One turn moves every row onto another: examples first, then more rows asked:
Lole: [ 12.8   1.2  22.0  20.6 -19.3  26.0 -13.4  -8.6  13.4 -21.8 -15.7  13.6
  10.1   0.6]
pef: [-10.0 -21.9  20.5  11.4  13.8  -1.5 -28.0 -28.9 -23.8  -8.7  -3.0  -3.8
  22.4  -7.8]
Zad: [ -7.1 -32.2  14.8  14.6  -4.0  16.1 -41.0 -33.7   8.9   2.3   9.2  -1.3
  23.7 -25.3]
Genab: [  7.8 -22.5  14.2  -0.8  -8.1 -18.5 -31.9  -8.9  -3.3 -20.4   5.5 -10.1
  18.5  23.7]
Dinop: [  0.8 -35.4  10.3  12.4  -3.0 -20.1 -19.3  -8.3   5.0  -8.2 -10.4 -21.1
  13.9  14.1]
rif: [-20.1  -7.1  20.7  20.5  -2.6  -3.5 -15.1 -24.9 -14.9  -4.6 -12.4  -2.4
  21.2  -8.1]
neri: [ -4.9 -26.9   8.5  24.6  -8.3 -10.9 -18.9  -6.2   2.1   1.0  -7.1 -26.6
 -10.1   0.5]
tukez: [-19.6   1.5  -9.8   1.3   0.2  18.1  -7.1 -17.5  15.7  -2.6   9.9 -12.2
  14.6   1.3]
nisem: [  5.6  -5.1  13.9   4.1 -16.6  -8.5 -38.9  -8.5 -11.4 -18.5  19.1  -8.2
  -3.1  16.1]
gov: [ 19.2 -25.6   8.6   9.0   7.8  16.0 -38.2 -12.4  30.7  11.5  19.9  -2.1
   6.3  -7.2]
Gup: [ -1.9  -8.4   9.8  19.4 -16.5  -3.6 -30.9  -5.7  -7.8  -5.2  10.8 -18.3
 -20.9   2.3]
Tak: [ -0.8 -10.0  13.1  23.8  -3.5  19.8 -29.2  -1.9 -31.9 -21.9 -14.0  -3.1
   7.0   8.0]
goris: [  0.6 -12.3 -18.1   1.5   9.3  29.5 -14.2   1.4   2.7 -24.2   5.6  -8.8
   7.9  14.9]
fazuv: [  7.9 -48.0   2.3  17.8   6.0  19.4 -43.7 -12.6  -3.9 -22.5   4.5   6.9
  15.8 -18.5]
Gonal: [  2.1 -23.9  15.7  13.7  13.3  12.9 -37.1 -14.6 -34.1 -19.3  -3.8  -4.3
  13.7   2.3]
mizu: [ 17.6 -17.8  15.3  17.5  13.8  -2.7 -35.3 -16.3   9.4 -14.5   6.3  21.9
  37.6   8.0]
pab: [ 13.0  -7.9  11.2   8.6  -0.6   4.1 -21.5 -12.5  38.0   5.1  19.2  11.8
   6.5  -8.9]
rari: [ -3.7 -25.2 -18.9  -3.2  20.5  22.5 -20.8  -9.6   2.1 -16.7  13.8 -12.8
  11.6   3.8]
riral: [  9.6  -1.2   9.3  42.8  -6.0  28.0 -44.9  -5.5   0.6   4.1   8.9   4.7
  -4.6  -4.5]
Gipak: [ 10.4  -8.4  -0.6  16.1 -14.4   4.1 -19.3   5.5  36.6  -9.0  10.5  19.7
  11.7  -1.1]
Dar: [  2.0 -29.5   5.7  37.6   8.4  -5.1 -22.0 -10.0  19.8  -1.9 -13.0  11.4
  34.1  -3.0]
kubon: [ 14.0 -25.5  -9.3  20.7 -14.8  16.7 -33.1  16.5  28.7 -11.2   6.3  10.3
  14.2   6.2]
puz: [ -3.9  -1.3  27.4  15.9 -19.8  19.6 -22.5 -30.7  18.1   2.7  -3.8   2.5
  20.7 -13.2]
Pivav: [ -8.5   5.2 -12.5   3.9  -3.6  26.9  -5.8  -3.6  11.1 -15.6   3.3  -8.2
   8.9  13.3]
Tubi: [ 22.6   0.0  17.6  20.9   5.4  17.4 -49.5 -13.9  -2.1 -10.6  20.0  18.4
  13.7   6.9]
Gafem: [-16.1 -17.2 -13.6  -3.3  14.8  15.5 -16.2 -21.8  10.0  -3.4  16.9 -14.5
  15.8  -4.5]
vato: [ -2.6 -19.2   2.1  52.5  -3.7  14.3 -28.4  -3.1  13.8   9.9 -10.9   1.1
   8.2 -11.1]
nad: [-14.5   0.2  15.8  28.2 -14.0  10.3 -15.5  -8.5 -20.2 -12.2 -19.3  -2.0
  12.4   1.9]
pubo: [ 19.3 -27.5   6.5  21.6  -3.3  25.6 -26.3   2.7  -0.6 -36.9 -10.7  16.0
   7.3  -3.1]
vusig: [ 19.2 -36.3  -4.2  16.0  -0.3  24.2 -44.2   5.4  25.3   1.9  12.3  -3.6
  11.0   2.1]

Genab moves to nisem
Zad moves to fazuv
Where do these go?
Dar moves to mizu
vusig moves to kubon
rari moves to goris
rif moves to pef

One turn moves every row onto another: examples first, then more rows asked:
mozoz: [-12.2   7.4 -18.9 -11.7  -7.2  21.2  34.4 -12.6 -12.3  -8.5   4.1  -4.3
  20.1 -24.2]
Tiku: [-36.7   9.4 -26.5   8.1 -21.4  20.8  14.8  20.9 -42.5  -4.8  17.6   4.7
  17.2 -10.8]
nopa: [-15.3   2.8 -14.2 -12.9   0.1  32.7  15.4 -21.6  -9.6   7.7 -14.7 -11.8
  25.3  -2.0]
foro: [-25.6  25.3 -27.3   6.3  11.0  41.3  -4.1   6.5 -44.4  -1.9  -6.4  -2.7
   1.6 -17.5]
gebe: [-27.6   6.8 -21.4  -7.8   7.9  13.7  25.8  -2.5  -6.0 -10.8  -2.3  -0.3
   3.1  23.4]
dure: [-15.8  -3.7 -18.0  13.9  -3.2  22.5  -7.0  -7.2 -45.2   4.8 -19.2  -7.4
  35.1  -1.8]
Medu: [-35.9  -1.1 -20.5   7.1   5.2   3.5   7.8 -29.4 -11.5  16.4   6.0 -25.2
  11.3 -16.7]
ziz: [-13.4   7.8  -7.9   1.6  -5.4  29.0  -4.2  12.6 -31.8 -24.2   2.6  13.1
   1.2  19.1]
pozi: [-14.0  -4.7 -15.0  10.1 -10.9  29.4 -10.1  -8.4 -43.1   0.1 -15.1  -9.9
  35.2  -2.9]
Vovir: [ -0.5   1.3 -11.5  21.4 -15.4  15.7 -20.2  -5.0 -33.5 -17.9  21.6  -1.1
  14.9  -4.3]
dava: [-27.3   1.6   4.2   5.6  -1.4  15.5 -13.6 -24.2 -18.9  18.9  -7.2  -9.7
  12.4 -22.4]
gafab: [-12.5  12.6 -22.1  28.2 -16.0   8.7   2.4 -21.5 -27.3   0.4  19.6 -18.6
  21.7 -24.6]
pas: [ -4.3  -1.8 -10.1  13.3 -11.0  24.6  -9.6   5.5 -24.0 -32.0  12.5  -2.8
  24.4   0.6]
Tikep: [-16.6  18.3 -26.9  13.2 -19.6  19.0  16.1 -13.8 -31.4   7.9  15.1 -17.6
  15.8 -33.6]
lon: [-23.8  -8.5 -11.5  17.6 -13.5   6.0 -14.7   1.0 -38.9 -25.2  -2.6  -4.2
   7.5  15.5]
kalil: [-30.0  32.0 -18.7   3.6   9.0  13.4   8.3 -15.7 -21.7   0.3   1.3   3.0
 -25.5  -7.7]
gitop: [-22.2   6.3 -40.2  14.5   1.6   7.9  18.7   8.2 -44.9 -16.2   8.2   0.6
   7.3  16.5]
dab: [-36.4  29.7 -21.8  -1.0  11.2  30.7   7.9 -10.3 -27.9  16.3  -7.2  -2.3
  -5.1 -21.7]
nidu: [-21.8  14.3 -19.0  -3.1  14.0  27.9  -3.7   8.9 -42.3 -19.6  -4.9  14.6
 -11.5  -5.2]
gofu: [-30.4  27.2 -18.9  20.5   5.6  13.4 -14.1  -4.8 -36.3  -4.5   8.7   8.5
 -18.8   4.0]
Gupi: [-25.4   1.0  -4.6   8.8 -20.1 -10.2   2.6 -13.0 -21.4  -7.8  21.0  16.9
  -4.4   1.4]
Bem: [-17.0  19.0 -27.5  -6.0  11.3  37.0  21.0 -12.2 -19.0  15.9   8.2 -12.9
  14.3 -21.2]
gigar: [-28.9   5.6 -41.8  21.9   0.6  17.9   4.7  -7.8 -43.2  10.7  15.0 -22.0
  25.4 -10.3]
zeka: [-25.2   8.4 -16.7  31.3  -5.8  14.2 -21.5  -4.9 -45.8   2.8  11.5 -17.5
   8.6 -17.5]
kezug: [-32.4  -6.9  -7.6   4.9  -1.9  -9.0   2.9 -20.0  -8.7 -16.6   3.3 -12.2
 -10.0   6.6]
Gukav: [-39.5  16.2 -21.1  -4.7   9.6  10.4  24.3  -5.5  -5.8   2.2  20.3  -4.4
 -14.0  -3.0]
sarav: [-26.8  10.6  -5.7 -10.6  22.1  24.5  -9.2  -6.5 -16.5  -8.1  -5.4  13.0
 -12.5  -3.4]
vuket: [-19.6   9.6 -17.3  -6.5  -8.6  26.9  15.4  15.2  -8.7 -29.9  18.9  -4.4
   0.9  -0.5]
vegi: [-38.3   1.0 -19.9   8.3  10.1   2.2  10.7 -24.6 -11.4  19.0  -3.3 -21.9
  14.4 -12.1]
bava: [-24.1  -3.4 -14.5  23.1  -5.9   5.4 -12.5   4.8 -36.2 -23.0  -5.6  -6.7
   8.3  19.8]
Ser: [-24.3   6.8 -22.8 -13.0   1.1  17.5  29.9  -6.4  -8.1 -13.0   3.1   1.2
   1.8  21.0]
kifi: [-22.4  17.1 -16.8  18.6  10.9  19.4 -23.4 -13.8 -46.9  10.3   1.1   9.7
   0.4 -11.8]
zapur: [-13.0  10.5 -25.8   3.1  -1.3  40.3   4.9   8.8 -51.7   3.9   2.4   7.7
  25.4  -6.1]
muvag: [-16.1 -10.3   0.5   1.5 -11.8  -7.1   4.7 -15.6 -17.3 -20.0  10.3  16.4
   9.1  -2.8]
sugog: [-34.9  17.5  -7.5   9.4 -15.2  10.8   6.1 -16.7   4.8  11.0  21.2 -14.1
   3.1 -10.6]
suru: [-34.5   2.5   0.4  13.0  -8.8   7.1  -5.6 -19.4   4.4   8.1  16.3  -7.8
  20.5  -8.2]
Kizu: [-13.0   2.6   8.2  -9.9  -0.6  12.9   0.8 -19.4  -8.1 -12.6  -7.7   5.0
  -8.9   0.7]
soza: [-24.5   7.3 -42.0  12.4  -4.1  14.0  18.0   8.1 -42.1 -16.7  17.9  -1.9
   7.3  17.1]
Zum: [-32.4   9.8 -24.6  18.7  -3.0  -4.1   4.7   2.8 -41.3 -14.6  22.4   0.5
 -16.3  -2.0]
pevok: [-25.2   8.8 -40.4  25.9   6.1  18.3   3.9  -4.6 -40.6   9.0   6.2 -25.4
  25.6  -7.8]
nuve: [-38.1   9.8 -26.5  20.6 -22.3   0.6  17.6   4.5 -39.8  -4.2  22.7   6.9
  16.2  -6.4]
muroz: [-27.0  -2.5 -10.9   7.5   3.2 -11.9   8.7 -19.4 -10.7 -16.5  -3.9 -11.2
  -9.6   8.3]
Lita: [-10.3  -5.4  -6.7 -22.0  -1.7  19.6  18.6 -12.5  -9.7  -7.3   4.5   6.7
  14.1 -22.2]
sefu: [-33.1  18.6 -21.3   6.2 -12.1  18.5  24.9   8.0  -2.1 -19.7  22.7  -9.8
   5.9   3.0]
dusu: [-11.3   5.0 -15.6  -6.7   8.4  27.3  15.2 -21.9  -9.5   6.6 -18.3 -15.5
  23.2  -1.9]
ripeg: [-16.3  13.5  -8.7   1.5  22.1  26.7 -18.6 -22.9 -23.0   8.3  -4.9   2.0
  -0.7 -17.8]
Zomob: [-28.2  -3.0 -11.8  -0.9  -9.1  33.0   5.2   7.3 -25.0   2.1   3.0   4.2
  44.4 -13.8]
sonut: [-21.3  -6.0  -4.6   1.3  -5.4  31.2 -15.2  -2.9 -19.1  10.2  10.1   2.3
  36.9 -15.4]

mozoz moves to muvag
gofu moves to foro
muroz moves to gitop
Where do these go?
vuket moves to Vovir
dava moves to Gukav
kezug moves to soza

